In the data rows, 50 means zero.
Some points, each followed by its number:
28/54/46/59/41/38/18/30/53/28/44/73/81/55/70/00/41/58/59/51/61/52/88/30/37/56/63/34/56/94/59/20/76/38/20/72/69/47/55/85/57/52/99/34/46/08/32/21 0
31/53/40/52/56/42/45/56/64/29/66/24/59/37/40/75/57/43/50/45/48/52/40/47/45/59/37/21/44/44/23/56/41/76/45/46/47/31/45/42/50/61/76/58/61/65/59/49 1
41/62/30/62/54/49/39/58/22/24/66/54/56/36/45/62/65/41/49/49/66/42/48/65/51/63/32/21/71/58/38/61/36/74/55/57/47/46/36/41/51/65/40/53/53/76/49/53 2
45/57/52/38/49/65/48/56/48/53/53/47/56/33/40/34/54/46/65/38/63/57/20/33/58/53/47/32/30/51/36/57/46/53/34/41/47/38/61/41/36/52/99/37/30/50/46/51 3
32/53/57/40/47/61/29/41/50/50/55/81/54/63/61/40/32/57/54/49/60/55/52/37/25/48/47/52/24/78/53/36/69/04/60/37/60/47/59/66/50/46/95/41/56/29/24/32 4
33/47/31/47/61/48/38/58/47/42/71/42/60/47/41/29/61/43/58/51/47/48/51/62/30/58/35/09/66/46/38/56/38/46/79/48/47/40/57/38/52/66/38/58/54/80/59/52 5
59/60/48/46/58/23/57/46/53/47/66/15/41/45/53/13/59/48/44/62/46/41/45/44/51/55/42/51/67/20/26/34/46/64/46/61/31/52/65/35/52/66/31/57/57/77/66/44 6
53/40/13/75/72/69/38/68/53/52/60/40/65/47/45/67/55/21/76/53/58/37/45/51/14/45/46/36/70/59/33/59/52/45/39/82/46/59/49/60/62/44/33/41/00/78/63/76 7
70/29/36/41/54/17/64/36/44/65/50/40/46/44/69/34/55/48/39/80/52/26/58/46/57/49/50/98/35/51/53/44/51/36/84/57/42/52/76/57/53/51/54/64/67/59/60/49 8
47/68/44/44/44/51/46/61/30/54/59/43/54/39/35/88/51/36/62/37/39/41/45/35/45/49/45/30/44/57/34/68/43/59/70/35/49/36/43/47/43/58/90/36/13/58/46/52 9
78/55/54/42/36/46/62/50/21/61/41/65/43/61/33/46/51/59/58/42/38/60/70/38/62/56/51/53/66/46/42/56/50/61/55/52/50/37/35/59/53/49/72/70/69/38/71/52 10
37/47/99/58/30/99/51/55/27/30/10/69/42/63/56/50/39/55/37/54/54/36/14/63/84/28/54/32/38/53/73/33/25/50/49/48/56/72/54/28/25/19/00/23/41/54/01/50 11
49/52/47/47/53/28/59/45/74/38/52/65/48/43/49/36/58/47/38/53/63/48/58/54/45/58/49/59/51/49/47/52/46/47/93/28/37/47/39/49/56/50/52/62/54/58/50/51 12
45/65/37/56/54/38/47/55/54/36/67/34/53/37/38/70/60/42/57/57/65/35/55/52/41/57/41/39/60/48/38/54/38/68/34/57/42/42/53/43/52/59/38/54/58/72/66/52 13
54/49/53/38/50/34/60/49/66/39/53/41/46/57/40/76/58/55/55/39/56/68/72/51/47/62/51/42/50/24/56/50/50/49/57/40/47/21/56/56/51/51/73/68/56/55/70/42 14
72/43/51/45/46/28/61/45/59/35/50/42/44/43/38/34/49/50/56/49/41/58/62/55/63/60/58/54/48/36/61/47/45/40/38/40/45/46/57/53/50/54/65/65/53/57/58/42 15
38/25/10/75/67/61/35/65/55/52/63/29/56/38/34/19/57/34/60/57/86/20/34/92/34/42/57/44/89/54/36/58/45/51/64/69/38/84/49/39/68/55/14/46/29/74/55/75 16
35/38/82/33/31/67/34/48/44/36/46/63/33/69/69/70/25/66/69/44/43/38/32/73/50/46/38/50/00/66/77/40/66/44/50/39/65/48/52/45/44/31/31/39/39/48/23/31 17
29/24/02/71/88/48/36/67/62/40/55/44/76/44/55/54/42/22/56/53/65/43/20/45/37/51/46/32/84/62/34/56/47/47/85/82/56/53/50/50/55/54/33/45/16/76/36/78 18
38/57/55/45/49/36/28/30/54/56/41/74/48/57/94/20/36/62/35/48/66/69/78/37/47/46/67/57/78/67/58/32/78/43/16/61/68/44/55/77/49/38/99/50/35/11/40/26 19
Which point above is nearest to each new point? Its number follows each.
59/66/49/82/57/54/65/55/60/27/28/54/73/27/58/69/56/31/24/67/62/50/17/71/35/20/75/54/05/38/42/39/24/43/26/57/44/81/64/31/60/56/39/30/53/67/78/71 13
64/46/67/43/53/36/69/52/58/68/23/44/34/63/66/72/55/62/15/51/25/58/60/30/62/49/52/65/41/54/43/51/54/38/41/38/65/44/34/69/52/34/30/60/65/20/63/52 10
39/55/81/47/45/86/45/39/72/84/43/66/37/73/43/37/32/72/47/49/38/57/52/56/32/43/52/67/39/55/54/45/67/50/21/44/58/61/42/45/40/41/42/43/42/36/23/38 17
45/60/47/39/38/61/55/52/32/44/54/48/58/46/22/56/61/52/60/37/30/57/54/58/40/60/58/26/83/37/50/63/48/32/41/64/48/35/48/45/43/46/99/57/70/51/54/53 10
38/49/60/49/43/56/58/47/34/49/41/56/54/66/21/53/68/64/52/38/35/50/60/49/60/57/67/52/77/32/29/69/52/61/51/44/53/41/22/46/38/53/99/48/70/34/24/51 10
75/37/53/22/55/45/47/24/88/44/41/79/32/52/77/36/53/52/19/56/31/55/58/34/45/51/39/73/60/59/49/46/67/28/50/58/63/37/65/69/51/39/75/69/13/21/50/36 19
92/53/50/18/54/38/61/31/55/52/34/35/22/58/81/21/48/52/03/58/11/32/69/72/48/48/31/96/15/56/60/50/61/54/61/49/61/23/59/79/50/39/69/73/66/27/68/45 8
40/60/33/44/51/51/40/68/55/41/71/23/59/45/47/44/50/31/56/44/71/47/41/35/49/49/44/24/46/55/34/67/36/55/57/43/48/40/54/42/48/65/63/39/30/66/54/53 1
68/37/54/39/38/33/68/46/34/53/35/57/39/55/48/52/46/54/34/45/27/45/51/30/64/53/45/74/53/47/47/48/59/62/57/34/51/46/47/70/57/37/27/73/80/30/72/48 10
64/71/54/44/41/36/64/46/45/54/42/49/44/47/49/28/48/52/52/48/37/38/54/49/51/52/50/66/33/46/61/46/48/64/35/45/48/46/49/57/56/54/47/55/63/40/69/50 15
46/55/81/47/36/76/32/28/36/61/43/97/38/64/72/51/27/74/50/49/44/61/56/33/40/51/59/76/22/63/71/39/75/52/19/56/72/52/48/55/39/48/85/44/52/29/31/26 4
30/40/71/37/40/75/20/40/62/55/59/74/44/80/75/48/25/60/75/47/27/51/53/70/30/50/44/50/58/87/70/46/75/42/18/40/77/35/48/67/45/39/95/35/73/38/30/27 4
53/25/12/81/73/57/35/65/40/35/47/26/72/42/80/29/41/16/63/48/78/46/21/52/38/46/45/36/41/62/45/58/55/69/67/67/48/62/58/65/60/35/37/38/27/72/37/78 18
54/53/68/46/43/60/51/44/37/60/42/63/42/65/62/50/53/63/53/43/44/49/52/43/62/44/49/59/49/47/77/49/56/61/57/40/54/51/52/54/40/41/56/46/91/31/34/46 10
62/60/53/46/51/40/60/50/43/38/49/36/47/60/37/42/52/53/53/42/45/52/72/58/41/56/55/50/53/41/39/57/48/37/37/46/46/50/46/57/52/46/64/70/69/44/52/51 15
